In the data rows, 128 means zero.
Every row has a hidden score. How much higher is the second row's score than the first row's in each pair? 20 means about the same, 40 much higher and 0 much lower. The score is a weighted sum of the row's numbers plus the product of two more (or one squared), each taken from its middle value.
[112 112 110 124 125 126 154 141 138 134 138 129 137 125 157 120 137 137
 135 154 129]
[152 153 138 150 142 138 137 163 116  94 181 119 163  88 106 156  63 122
  64  68 162] -> 27
[120 119 111  98 112 134 145 106 137 116  98 111 137 103 145 117 152 152
 142 147 114]
[134 139 115 113 135 132 102 110 117 140  83 121 121  99 130  91 144 147
 140 146  90] -> 20
[130 130 161 136 154 116 140 137 123  88 142 114 134 107 132 157 115 109
 110 132 134]
[110 145 115 131  94 164 138 126 147 130 135  82 133 135 118 136 124 160
 109 105 119] -> 21
[127 110 118 110 115 138 149 166 147 129 155 138 148  87 123 117  98 150
 112  67 168]
[113 108 124 124 173 148 170 137 121 120  90 147 130 103 183 100 150 128
 110 186  97] -> 24
[170 101 133 116  80 153 124 161 129 129 164 145  98 144 118  91 134 114
 131  92 170]
[ 77 103 114 180 162  90 158 143 183 150 104 124 106 118 141 134 129 181
 144 137  71] -> 13
[182 146 124 113 128 122  94  81  70 120  88 119 107 152 109  81 165  86
 139 156 156]
[135 105 141 103 135 108 102 107 116 131 121 151 121 121 112  99 140 119
 183 163 107] -> 13
[110 112 150 148 148 107 172 101 160 116 114 124  99 144 158 116 107 160
 149 138 110]
[111 135 133 127 182 141 155 146 106 116 104 151 161 108 174 147 130  98
 108 193  70] -> 29
[137 128 131 107  82 144 121 141 138 116 179 122 145 189 103 142 128 120
 140  79 187]
[124 108 127 148 160 143 152 139 152 161  85 138 142  93 161  97 153 143
 136 153  99] -> 36
[101 108 140 119 128 126 137 125 137 125  91 149 137 147 142 127 147 150
 148 156 108]
[114 173 153 149 201 116  96 126  95 110 133 128 189  87 124 179 122 111
  85 154 114] -> 29
[177 182 120 118 167 126  94  97  89 121 127 106 115 114 118 119 126  96
 106 118 129]
[165 177 132  96 112 147  86  91  81 107 174 109 135 128  94 167 134  81
 113 109 174] -> 33
[108 114 108  91 102 162 143 153 137 123 117 154 142 105 140 128 134 149
 152 158 130]
[121 153 141 116 159 114 121 125 114 139 120 134 174 120 106 183 104  78
 132 158 154] -> 28
[164 129 136 149 115 114 104  98 130 143 100 102  95 145 115  97 142 117
 127 108 136]
[163 110 134 113 125 108 104  94 108 150 102 125 100 143 135  80 119  99
 180 106 131] -> 25
[165 126  91 103 111 149  97 148 134 151 148 115 164 111  55 137 116 122
 103  69 189]
[146 106 147 127 105  73 102  72 124 152 105 121  49 162 161  93 181  97
 194 147 116] -> 21
[168 129 115 121 106 143  90 152 139 117 132 126 152 112  50 148 103 121
 108  73 171]
[117 137 136 115 104 122 123 126 134 137 124 128 128 147 127 137 102 156
 128 111 134] -> 19
[ 86  81 122 124 161 102 195 157 168 172  75 177  98 116 182 124 151 172
 136 152  93]
[130 128 153 132 142 115 142 140 137 119 118 115 119 122 109 132 140 143
 100 124 135] -> 19
[ 99 105 121 124 132 135 184 163 128 136 130 159 122 105 190 114 139 125
 100 148 129]
[ 99 164 119 187 202  99 122  75 116 117  74  95 144 125 125 154 127 146
 117 151  63] -> 16
[ 71 104 125 164 138  88 155 131 175 173 102 128 108  86 151 141 131 186
 129 125  58]
[110 146 125 151 154 117 118 111 129  95 134 114 162 147  98 168 105 133
 136 124 134] -> 11
[122 109 138 112 105 165 144 142 115 109 143 145 122 190 164 114 153 117
 128 147 116]
[121 137 126 119 140 127 112 101 112 111 128 122 141 127 106 142 122 132
 132 135 125] -> 19
[148 149 129 102 139 144 114 123  88 126 148 129 115 126 142 136 147 100
 115 157 133]
[128 151 132 100 153 144 135 130 117  84 150 123 156 141 148 147 105 115
 114 124 160] -> 14
[ 96 136 136 132 110 103 134 126 135 136 131 111 131 136 133 151  90 137
 128 118 139]
[184 175 131  87 160 135  88  72  58 104 126 107 143  78 125 112 134  59
 102 150 142] -> 20
[153  94 139 128  76 147 143 162 150 117 136 167  98 146 107 102 121 142
 170  84 165]
[131 162 176 168 109 127  92 151 120 110 197 121 209 146  38 222  61  97
 135  68 209] -> 26
[116 117 137 144 148 121 121  82 140 127 102 114 125 135 126 148 159 112
 167 142 113]
[ 88 104 153 171 154  96 161 150 173 144  90 125 138 104 131 154 131 148
 121 136  91] -> 25
[105 154 118 135 132 131 129 127 134 129 114  87 126 116 130 146  98 167
 102 103 102]
[112 115 137 135 178 136 169 143 138 121 122 163 124 118 165 128 150 125
 147 183 107] -> 20
[141  96 149 127 111 134 149 143 136 128 145 158 130 167 147 107  83 114
 126 107 126]
[126 146 120 131 134 136 129 153 116 125 134 132 173 112  95 153 131 116
 108 119 133] -> 18
[134 178 139 130 149 130 102 112  92 108 118 109 161 109 145 139 143 118
 103 168 104]
[126 104 150 129 138 118 155 124 160 126 116 119  97 114 137  93 128 169
 156 108 109] -> 19
[140 132 123 143 160 130 138 115 107 104 113 141 131 134 144 128 140 100
 132 169 115]
[191 124 137 124 122 135 100 113 104 129 138 114  93 158 142  90 130 100
 144 121 129] -> 21
[154 127 125 128 128 116 117 144 120 132 103 119 104 117 115 102 124 138
 147 112 129]
[155 115 130 133  59 115  98 126 145  86 183  66  88 197  65  92 106 135
 108  41 203] -> 12
[141 140 106 139 109 165 113 154 128 121 138 114 171 113  74 162  98 108
 117  82 158]
[ 87  99 135 136 149  95 154 144 142 133  96 162 124 120 180 123 120 157
 143 160  97] -> 17
[115 174 141 110 185 112 109  72  80  97 132  98 144 120 131 145 143  78
 112 174 124]
[139 157 127 136 151 156 125 166 115  82 149 128 169 103 118 147  51 107
  80  86 134] -> 26
[112 114 127 134 149 133 162 142 148 119  76 129 110  98 143 133 157 156
 121 171  82]
[148 105 127 112  29 159 103 136 124 142 207 144 135 175 127 125 106  99
 153  61 191] -> 33
[ 90 212 135 154 107 119  87 122 126 112 169  66 193 145  39 199  62 142
  71  40 187]
[161 196 147 117 158 117  91  70  57  99 148 100 158 122 116 170 103  55
 103 155 118] -> 18
[ 80 102 142 173 146 100 173 158 179 132 107 121 131 142 159 151 114 181
 137 109 118]
[192 143 111 118 137 148  67  80  90 159  97 124 103 130 104 106 142  97
 149 110 152] -> 25
[ 95 119 167 159 109 119 131 131 152 136 108 135 125 140 158 144 145 169
 158 134  98]
[115 152 106 120 142 139 114 110 121 154 123  99 142 139 121 131 123 132
 106 138 106] -> 22
[104 115 109 132 120 116 142 167 152 135 133 130 110 132 142 148 144 158
  85 114 133]
[114 122  89 120 121 141 150 145 145 108 136 120 132 109 108 106 109 156
 124 123 126] -> 16
[113 168 125 156 112 184 101 134 132 132 178 108 176 109  44 205  86 105
 118  80 130]
[199 156 172 101 149 146  88  93  38  93 140 136 171 136 118 117 101  28
 131 150 166] -> 17
[134  64 158 155 117  98 164 144 178 150 126 152  86 185 162  77 114 172
 171 100 107]
[144 114 105 120  80 162 133 160 114 118 190 139 141 108 110 124  89 137
 124  75 189] -> 28
[132 134 107 116 137 121 136 161 108  85 146 126 163 123 121 151 129  94
  98 121 162]
[137 159 136 129 130 115 112 135 112 110 104  78 119 117 119 134 131 130
  90 116 122] -> 22
[118 140 167 116 130 119 114 143 113 104 132 129 174 146  94 179 124  87
 126 130 152]
[104  81 120 141 136 126 177 131 158 131  82 146  74 155 180  91 153 177
 149 168  72] -> 18
[138 159 124 133 210  98 108  83  78 105 100 133 157 112 159 140 139  79
 114 194 112]
[170 114 120 137 115 139 127 109 109 136 164 150 103 145 116 100 126  98
 157 105 149] -> 25
[ 96  96 123 146 141 149 183 152 154 105 106 166  95 145 166 109 165 148
 132 177  85]
[165 104 124  91  70 142 116 113 108 127 130 140  99 187 160  66 166 113
 160 138 134] -> 24
[177 114 117  88 103 166  88 133 125 140 118 142 131 125  68 113 154 115
 156 129 163]
[126  97  99 137 138 136 141 147 161 137 102 149 113 116 140 116 145 155
 125 126 109] -> 19
[154 166 149 102 176  93 111 110  73  85 152 122 151 160 121 143  83  80
 122 147 147]
[129 107 113 119 106 141 134 134 146 162 126 125 103 130 139  96 111 144
 126 109 118] -> 17
[177 189 158 121 170 105  52  42  43  97  63  73 115 117 131 112 178  63
 121 203 110]
[ 87  69 121 157 113 135 197 163 184 157 142 177 100 163 175  88  86 164
 148 131  95] -> 27
[134 136 143 107 153 111 119 156 135 136 101 111 105  87 129 112 146 153
 104 114 130]
[114 108 138 107 140 107 146 132 123 124 110 164 133 116 164 133 127 121
 124 178 114] -> 18
[136 128 117  94  91 177 137 193 112  99 174 157 177 132  94 146  89  84
  98  94 192]
[151 117 115 138 105 136 110 132 139 159 111 139 119 145 128 126 151 147
 177 133 126] -> 16
[163 111 109 136 106 161  92 128 130 133 127 140 144 146 104 141 161 110
 140 106 139]
[159 122 123 116 102 124  91  73 104 162 136 103  41 173 138  66 158 113
 155 149 113] -> 18
[102 144 161 137  89 146 122 157 146 137 138  87 161 150 101 176  83 121
 130  93 128]
[185 149 137  75 112 101  60  64  72 140 102 115  94 140 151  66 176  98
 164 188 136] -> 11
[115 114 114 116 190 126 157 127 137 115 100 155 104 110 171 105 163 129
 117 211 105]
[116 112 116 108 132 110 153 140 155 138 113 131 100  92 163 104 167 165
 127 128 105] -> 20
[ 87  78 145 163 161 109 188 155 163 139  98 165 114 102 178 119 130 162
 156 163  79]
[171 168 123 118 127 148  92 114  96 123 162 116 166 116  75 157 107  86
 115  92 200] -> 22
[108 135 107 113 111 147 129 157 109 118 131 142 142 158 146 124 139 137
 120 138 133]
[135 155 135  99 122 168 102 152  86  91 136 143 160 112  95 138 165  82
 116 167 129] -> 21
[120 160 113 114 141 119 130 144 109 120 140  83 145 116 133 141 112 133
  78 104 153]
[111 187 152 148 109 121  96 125 120 125 182  63 209 118  56 211  48 104
  81  48 197] -> 22
[127 109 102  99  84 163 150 122 125 108 122 131 117 152 157 104 144 143
 144 129 126]
[136 139 111 104 101 160 125 161 126 105 143 140 153 107 113 150 149 107
 102 112 149] -> 24
[154 137  95 126 164 132 115 115 131 121  97 108 118 125  98 119 151 144
 129 141 115]
[136  92 129 122 107 117 154 164 153 136 121 146  74 145 136  85 134 163
 143 109 137] -> 18
[146 164 111 113 151 178 114 104  85 147 167 138 165  85 124 146  95  91
 119 139 133]
[ 91  85 131 138 116 115 168 161 181 173 125 129  87 142 152 130 118 192
 134 104 104] -> 18
[ 67 118 149 166 145 134 170 192 164 143 175 133 174 129 109 207  50 133
  71  98 128]
[149 190 128 118 124 122  75  96 105 122 160 100 163 127  79 151 110  90
 121  97 183] -> 15
[190 149 128 133 126 139  89 102  94 127 121 139 149 130  93 151 109  72
 145 119 148]
[ 94  84 123 133 118 116 175 177 163 137 135 194 134 114 142 131 141 140
 137 158 122] -> 19
[126 184 143 146 173 154 118 120  88 102  97 125 179 102 140 154 136  89
  93 186 109]
[122 143 154 103  79 130 117 129 137 114 145  96 125 170 100 139 113 130
 116  89 162] -> 14
[172 122 115 118  78 151  86 115 145 129 177 146 149 150  58 151 124  99
 135  61 167]
[158 190 120 123 164 164  88 112  53 105 179 135 170 113 124 140 102  51
  98 130 143] -> 18
[ 72  74 126 170 125 101 152 166 189 172 159 139 122 121 120 133  55 159
 123  75 130]
[128 120 169 121  79 117 108 101 152 121 171 115 116 188  96 133  99 116
 184  95 135] -> 14
[113 125 129 140 127 117 139 157 160 126 113 125 103 101 111 132 134 173
 116  96 119]
[107 111 103 153 139 104 148 141 164 141 115 123 112 128 122 147 166 170
 109 136 102] -> 10
[136  81 127  94  66 169 159 155 154 131 135 127  55 167 160  48 176 175
 143 112 123]
[ 77 123 139 153 110 122 146 166 160 141 170  95 160 131 100 173  72 147
 150 114 134] -> 28
[ 98  55 131 157 100 130 182 156 185 168 153 180  87 147 167 104 108 172
 183 112  89]
[116 120 130 110  86 135 124 126 144  97 195 115 134 185 103 146 108 113
 118  69 189] -> 13
[160 147 140 120 173 138 122 154  88  79  96  96 160  84 133 115 109 117
  83 129 129]
[115 190 151 150 121 102  80 113 135 133 196  70 194 133  43 205  67 125
 106  63 175] -> 10
[132 131 142 129 153 145 117  86 126 131 116 135 118 134 117 118 139 106
 174 160  77]
[135 165 109  95 135 154 123 129  88  96 133 123 152  76 163 127 104 104
 103 130 129] -> 19
[125 108 156 124 130 116 130 155 139 141 148 146 118 122 104 140 137 131
 150 133 126]
[150  72 119 142 117 154 189 174 153 129 131 141  74 132 202  72 127 156
 121 118 121] -> 17
[119 168 161 117 141 158 128 123  69  83 175 144 161 146 135 157 130  61
  99 158 145]
[166 147 108 137 102 165  84  89  86 147 121 145 138 108  96 100 145  86
 148 126 153] -> 20
[149 114 151 131 121 123 115  99 110 147 101 105  96 141 141  91 128 116
 171 127 112]
[119 141 158 138 159 123 127  85 123 115 118 113 135 105 137 152 136 116
 152 163  82] -> 13
[ 98 185 157 157 111 127  90 104 136 108 190  49 194 108  48 193  57 119
  91  56 170]
[158 127 122 111 126 173 119 133 118 123 172 159 143 115  90 129 100  96
 137 118 149] -> 22
[109 164  99 129 132 120 126 117 122 110 128 107 161  98 122 167 155 117
  98 132 122]
[119 166 101  98 149 141 122 111  95  94 112 126 157  98 132 138 159 104
  97 181 112] -> 21
[122 184 141 157 141  95  94 128 141 129 141  71 176 134  41 191  80 150
  92  86 156]
[103 137 156 162 134 101 144 121 126 131 108 104 139 139 159 160  97 138
 127 120  91] -> 20
[115  62 148 173  72 111 177 158 211 168 128 148  98 158 148  98  82 188
 136  67 133]
[122 120 135 131 133 165 151 148 118 109 129 149 156 106 128 150 117 100
 113 144  94] -> 19
[127  98 121 127  97 125 149 137 153 123 152 158 117 181 151 110 107 144
 147  90 139]
[135 143 112 104 125 160 131 109 101 123 129 139 101  95 144 112 179 120
 116 171 105] -> 27
[176 166 111  98 126 131  80  86  73 139 157 147 147 108  96 148 136  32
 124 151 154]
[125  89 106 138 131 148 157 147 164 153 124 166 135  77 139 129 139 147
 145 136 113] -> 17
[119 105 130 127 132 131 157 172 154 133 123 142 106 124 120 122 134 147
 132 141 107]
[112 121 147 150 175 104 144 134 132 143 140 131 153 110 150 164 111 118
 106 155 114] -> 19
[150 129 101 151 105 149 117 125 141 113 148 117 140 142  73 153  99 132
 106  78 161]
[109  99  98 125 125 118 157 184 150 124 134 153 126 152 132 118  93 167
 129 110 150] -> 19
[171 190 129  99 153 119  61  73  35 109 103  95 145  95 137 105 127  62
 132 171 150]
[124 100 103 123 111 157 158 146 146 152 130 159 121 115 168 104 131 141
 143 148 125] -> 17
[160 153 116 131 134 135 113 116 118 121 109 119 124 124  83 126 108 124
 119 128 135]
[132  69 132 129  84 154 180 168 167 159 158 180  75 145 164  82 128 154
 164 102 116] -> 23
[114 127  98 119 107 129 146 141 151 127 145 115 116 113 127 128 139 162
 125 123 122]
[ 77  92 134 150 137  98 165 158 185 150 100 139 116 110 160 140 140 180
 124 133  77] -> 23
[154 174 111 123 135 130  82  95  97  87 145  97 145 130  69 147 132  85
 123  96 173]
[123 171 144 125 142 132 109 124 116 151 140  89 191  97  66 175  92 130
  84  86 158] -> 25
[124 135 127 151 176 115 127 145 135 152  81 121 125  63 141 128 143 155
 132 133  88]
[142 150 117 106 161 138 108 133 106 133 106 132 145  66 138 135 135 127
  83 148 121] -> 20
[131 110 130 106 102 145 121 147 113 127 108 139 123 154 154  97 140 130
 123 145 129]
[130 117 112 143  95 174 116 153 130 119 180 163 173 153  57 180  76  94
 131  79 175] -> 30
[113 123 146 123 122 117 139 113 154 140  74 135 116 124 137 133 177 151
 151 158  83]
[100 146 106 139 125 104 122 143 136 130 142  92 152 155 127 165 124 135
 113 112 145] -> 20
[163 105 128 123  57 123  97  95 128 172 161 144  74 212 122  76 151 109
 176 104 173]
[127 168 117  98 192 109 103  86  88  94  85 116 116  89 151 130 168 100
 128 186 112] -> 14
[135 131 101 104 121 136 110 141 112 139 102 128 143 102 117 120 129 114
 134 145 130]
[117 148 108 134 197  96 115 105  93 119 102 149 121 113 161 146 152  87
 105 200 108] -> 17
[118 125 149 147 158 102 129 129 141 135 130 111 116 138 106 147 118 134
 132 136 115]
[103 179 110 170 203 109  98 117 126 115 122 106 162  76 107 195 108 117
  49 128 115] -> 36
[159  92 116 125  86 100 139 139 169 124 109 133  74 169 121  84 164 164
 153  91 141]
[136 152 114 113 167 152 130 127  83  98 134 157 132 116 139 123 166  85
 104 169 135] -> 26
[104 107 120 116 131 143 180 169 150 124 121 150 119 114 156 106 123 180
 108 117 118]
[ 81 131 141 135 142 122 150 143 132 124 104 111 137 113 163 146 157 142
 117 161  76] -> 19
[ 79 101 117 149 142 126 170 144 152 161 149 160 137 145 153 146  77 150
 132 138  88]
[121 150 119 106 130 125 112 147  94 130 137 117 147 111 145 153 129  97
  96 147 149] -> 19
[140 143 130  79  97 126  73  56  72 123 123 131  86 156 136  78 173  74
 178 182 134]
[156 145 119 109 112 137  84  58  65 137  86 122  95 145 132 115 169  70
 158 184 117] -> 23
[ 68 109 160 173 127 125 133 179 179 152 194 123 150 120  82 178  51 165
 132  70 112]
[104 191 134 169 119 130 103 120 130 122 190  64 191 142  44 196  47 132
  87  44 170] -> 11
[103 138 127 132  80 115  94 170 150 158 141 128 171 135  92 197 106 120
 119  92 171]
[109 122 116 136 148 117 152 126 149 114  76 119 122 107 145 128 175 149
 141 166  98] -> 12
[160 107 113 105  59  96  73  68 115 179 118 120  48 158 138  31 177 107
 184 123 153]
[123 169 125 141 155 136 108 132 108 103 109 120 177 111  83 172 120 108
 126 116 119] -> 22
[130 205 125 152 190 163 114 154  86  97 151 114 203  53 100 174  96 110
  73 127 101]
[137 129 146 125 112 159 120 148 124 123 161 149 105 110 117 121 124 136
 128 113  99] -> 36
[165 147 121 116 122 108  97  54 108 154 108 113  59 135 124 103 168 112
 160 141  95]
[155 125 139 160 152 113 127 105 131 118 120  90  89 140 143  81 140 141
 104  82 124] -> 17
[114 118 133 118 154 125 173 153 128 120  88 129 118  92 206 104 129 145
 107 152  88]
[168 175 103 107 108 167  83 115  85 108 166 102 159 123  93 132 122 107
  75  85 186] -> 16
[108 125 135 137  95 130 132 183 146 137 160 103 158 105  87 142 108 151
 130  78 161]
[167 171 149  85 140 142  99  99  80  98 131 114 157 107  96 133 155  79
 133 142 152] -> 20
[162 153 132  95 115 128  96  48  73 121 123 110  87 176 164  68 170  98
 166 172 121]
[ 82 115 105 120 136 122 141 116 139 142 102 127  78 135 142 128 187 152
 126 196  82] -> 17
[113 194 159 148 126 103  80 100 137 116 179  66 176 122  32 192  65 139
  96  76 152]
[ 92  60 132 151 102 147 194 182 162 166 139 195 124 147 152 127 118 150
 138 127  98] -> 26
[171 172  90  89 141 153  78  84  43  97 120 140 140 101 126  90 133  59
 108 174 162]
[ 83  95 125 166 139 123 146 177 189 172 156 135 145 124 113 147  65 183
  98  80 110] -> 21
[110 101 140 147 133 146 153 103 150 150  89 162 115 135 153 126 161 154
 176 173  70]
[110 137 129 162 147 109 121 160 150 143 108 150 161 113  92 166 114 124
 124 117  94] -> 24
[ 85 129 148 136 153 123 160 128 151 131 118 128 123  98 144 144 135 145
 142 162  97]
[145 120 122 104 152 124 117 124 111 125  91 149 133  85 151 112 136 133
 133 157 118] -> 19
[157 160 122  86 123 142 109 151  94 116 114 110 135 101 127 124 150 126
  82 132 133]
[134 130 149 139 141  98 111 126 160 123 138 113 139 107  79 153  98 135
 128  91 140] -> 19
[121 149 175 157 144 113 130 120 133 137 102  97 141 133 119 155 114 155
 125 127  86]
[170 136 139  85 128 148 121 160  88 112 128 159 153 103 127 116 133  84
 114 139 170] -> 19
[147 137 130 138 179 124 119  77 115 133  84 137 107 104 148 114 155 100
 155 170  91]
[ 82 119 128 126 120 123 155 143 142 129 125 122 154 144 146 164 128 127
 126 158 111] -> 23
[134 139  93 125 150 108  84  71 139 164  83 111 130 142 104 124 174 152
 139 131  99]
[177 103 114 107  64 132  80  97  99 148 142 117  67 158 125  59 130  90
 178 107 193] -> 24
[161 183 120 103 158 142  65  59  47 106 115 111 138 131 148  99 150  54
 126 199 132]
[123  99 161 147 151 100 140 112 134 149  97 128 126 151 134 125 128 128
 123 137  97] -> 20
[127 157 115 131 166 111 118 110 113  74 102 108 147 124 122 145 169 116
 107 146 116]
[ 81  64 121 149 117 107 208 165 175 135 118 175 119 164 187 103 129 161
 165 131  99] -> 31
[106 172  80 130 163 140 125  94  92 120 132 122 160  97 127 155 118 116
 101 137 135]
[129  83 110 142 113 120 135 150 158 168 132 135 131 124 113 112 110 132
 131 122 136] -> 25
[109 148 149 110 107 134 137 130 119 102 155 110 167 159 123 159 105 117
 118 142 155]
[115 149 113 128 130 160 112 131 131  98 148 105 162 111  99 163  90 138
  89  88 145] -> 16
[168 190 124 103 167 125  95  61  61 110 117  97 137 114 120 120 152  70
  91 154 141]
[113 108  88 123 147 164 169 158 154 119 124 126  98 106 145  91 159 148
 110 135  98] -> 19
[116 137 112 126 124 131 124 132 115  95 138 107 122 138 136  92 122 133
 120 148 134]
[154 124 101  89  93 134 112 107 124 120 109  94  72 176 146  62 180 147
 114 134 132] -> 19
[135 116 121  97 134 134 129 152 119 140 129 178 131 111 116 125 103 111
 139 156 130]
[115 106 126 124 110 141 153 206 153 145 186 142 182 141 101 149  65 141
 128  80 183] -> 27
[151 132 141 147  91 141  94  92 136 126 153 122 164 179  85 150  96 123
 161  87 148]
[139 166 127 103 155 114  88 117  92 102 101 123 149  90 124 140 142  92
 107 147 144] -> 21
[109 165 138 143 159  98 112 111 123 113 117 105 133 109 106 156 162 129
 127 142 128]
[126  96 117 101  82 135 147 130 129 128 166 161 109 185 156  99 167 116
 140 148 169] -> 16
[101  86 144 151 124 123 157 173 199 180 145 155 117 128 100 178  89 144
 150  84 128]
[146 112 118 101 112 157 133 149 106 115 118 172 155 122 143 141 138  87
 159 154 152] -> 11
[151 142 165 132 118 141  89 115 113  98 136  99 146 105  79 124 114 104
 159 121 128]
[109 152 112 172 180  92 121 112 149 144 103 100 147  86 119 181 100 158
 110 115  79] -> 19
[141 144 136  70  80 127 114 156 116  95 150 115 145 135  83 144 148 102
 108 106 194]
[ 72  92 136 177 145  91 145 155 168 172 153 138 156 128 135 173  72 167
 150 104 110] -> 24
[127  88 118 137 119 153 147 113 152 142 110 166 104 158 126 110 150 150
 172 146  99]
[123 119 136 112 131 155 149 165 121 109 141 151 153 102 118 144  88 119
 126 128 140] -> 24
[120 139 152 113 105  97 124 154 110 124 163  99 183 129 103 148 104 108
 100  97 183]
[113 104 148 138  83 154 155 128 146 135 156 143 148 130 151 114 100 151
 135 128 110] -> 15
[131 117 147 125 133 104 135 120 148 111  90 131 124 122 129 120 137 142
 143 140 129]
[137 121 154  99 138 124 131 133 130  96 143 144 148 107 119 139 121 123
 124 129 152] -> 19
[113 103  82 143 112 140 157 134 149 166 120 168 125 101 161 121 144 141
 140 140 122]
[120 134  91 114 157 117 146 126 131 139  75 141 122  86 173  95 168 149
 108 171 101] -> 20
[ 94  88  95 151 135 149 184 173 166 143 142 176 157 115 153 156 116 127
 135 142 127]
[122 157 153 167 180  88 102 132 131 131 111 108 155  84  96 186 104 118
  81 115  99] -> 27
[136 116 150 142 115 129 119 140 129 118 136 150 127 122 106 132  77 120
 174 108 147]
[113 170 152 147 159 154 116  94 109 131 146 117 175 112 106 183 122 120
 116 161  87] -> 15
[116 125 136 124 139 132 130 131 133 123  73 129 137 132 132 131 161 136
 137 152  81]
[138 114 119 131 106 147 111 108 133 147 135 141 122 128 101 153 177  84
 155 152 124] -> 20
[ 90  94 129 163 145 109 137 157 179 164 118 124 130 126 106 140  96 173
 134 102  99]
[135 128 129 133 120 113 124 152 126 135 159 121 115 116 129 118 118 147
  99 119 139] -> 23
[180 142 122 111 130 160  91  98  90 144 109 118 131 113 117  95 146  82
 156 132 148]
[157 122 164 130 107 123 104  94 109 146 145 141 102 142 122 109 144 106
 163 113 137] -> 26
[108  89  84  93 126 172 191 154 149 120 118 158 109 113 179  70 142 175
 112 138 117]
[136 139 131 170  98 152  98  86 131 105 149 102 140 134  71 139 109 129
 139 103 102] -> 19
[ 85  64 117 164 118 123 194 160 175 166 132 177 122 165 206 111 104 189
 156 130  90]
[182 150 120 161 104 100  56  52  91 162 109 116  97 150  87 105 170  67
 184 130 145] -> 24
[125  43 150 178  56 140 189 191 193 142 146 176 101 194 144  98  97 164
 152  53 152]
[142  92 134 122  61 168 145 144 147 153 148 173 120 150 120 115 121 117
 144 105 169] -> 21
[133 133 135 136 106 147 137 143 118 140 158 128 151 124 118 159  96 139
 108 116 110]
[119  95 151 122  86 160 155 142 156 133 136 155 124 138 131 120 120 149
 157 114 136] -> 18
[188 183  98 124 132 134  82 101  77 112 177 113 134 116 144 122 135  97
 102 106 160]
[189 138 110 109  73 157  54  78  89 166 153 137 127 111  90 103 149  66
 144 120 196] -> 26
[109 115 149 137 173 145 164 156 133 142 113 150 128  92 157 131 106 138
 105 145 113]
[116 148 114 131 137 127 137 130 112 108 141 149 146 135 143 172 124 105
 104 145 110] -> 20
[185 105 122 125  79 123  88  89  91 146 113 120  68 213 149  57 141 106
 159 116 150]
[116 132 142 110 129 120 125 145 141 144 137 118 120 107  96 141 131 149
 129 126 130] -> 20
[152 157 160 124 160 101 111  75 104 138 104 127 124  96 133 137 155 121
 138 162  83]
[113 180 169 152  80 138  79 149 109 105 253  96 222 135  34 224  41  83
 106  55 216] -> 34
[173 122  70 107 116 161 104 135 123 113  96 141 143 144  69 119 154 125
 118 100 164]
[184 140  99 130 102 164 121 158 102 124 160 161 131 140 135 102 115 111
 113  95 159] -> 27
[163 109  94 137  94 139 119 107 110 138 129 129  83 155 162  80 147 106
 126 136 148]
[178 152 142 112  82 155  88  90  80 149 113 143 156 138 103 124 125  69
 169 131 158] -> 27
[113 154 130 120 153  98 105 111 125  84 117  89 144 132  95 152 141 112
 104 146 125]
[ 93 160 124 146 137  63 108 108 136 102 114  56 125 137 121 140 118 142
 116 131 118] -> 25
[155 142 116 102 144 110 102 114 101 146 134 108 114  87 131 107 140 109
 110 131 140]
[151 128 121 123  90 150 131  99  95 159 152 152  97 152 157 112 121 101
 148 133 142] -> 30
[146 121 115 118 130 155 126 113 125 111 104 130 139 151 108 121 135 125
 140 126 124]
[132 106 130 120 149 137 142 152 137 133 105 157 117  94 155  91 139 133
 129 149 116] -> 18
[ 90  93 134 154 114 117 168 156 156 165 106 145 129 154 157 128 126 165
 131 132 112]
[133 134 142 131 128  87 113  71 115 161 102 141  79 135 139 106 128 145
 161 142  95] -> 24
[135 127 100 117 106 150 123 111 115 115 140 136  97 147 138  86 170 125
 132 141 134]
[ 90  71 145 158 113 100 163 146 192 168  67 152  58 139 167  82 169 196
 181 139  60] -> 22
[104 115 117 149 142 140 120 114 137 148 118 152 126 106 132 137 149 117
 148 163  78]
[129 116 131 128 140  96 148 135 164 127 103 120 121 112 129 136 142 167
 132  88 123] -> 14
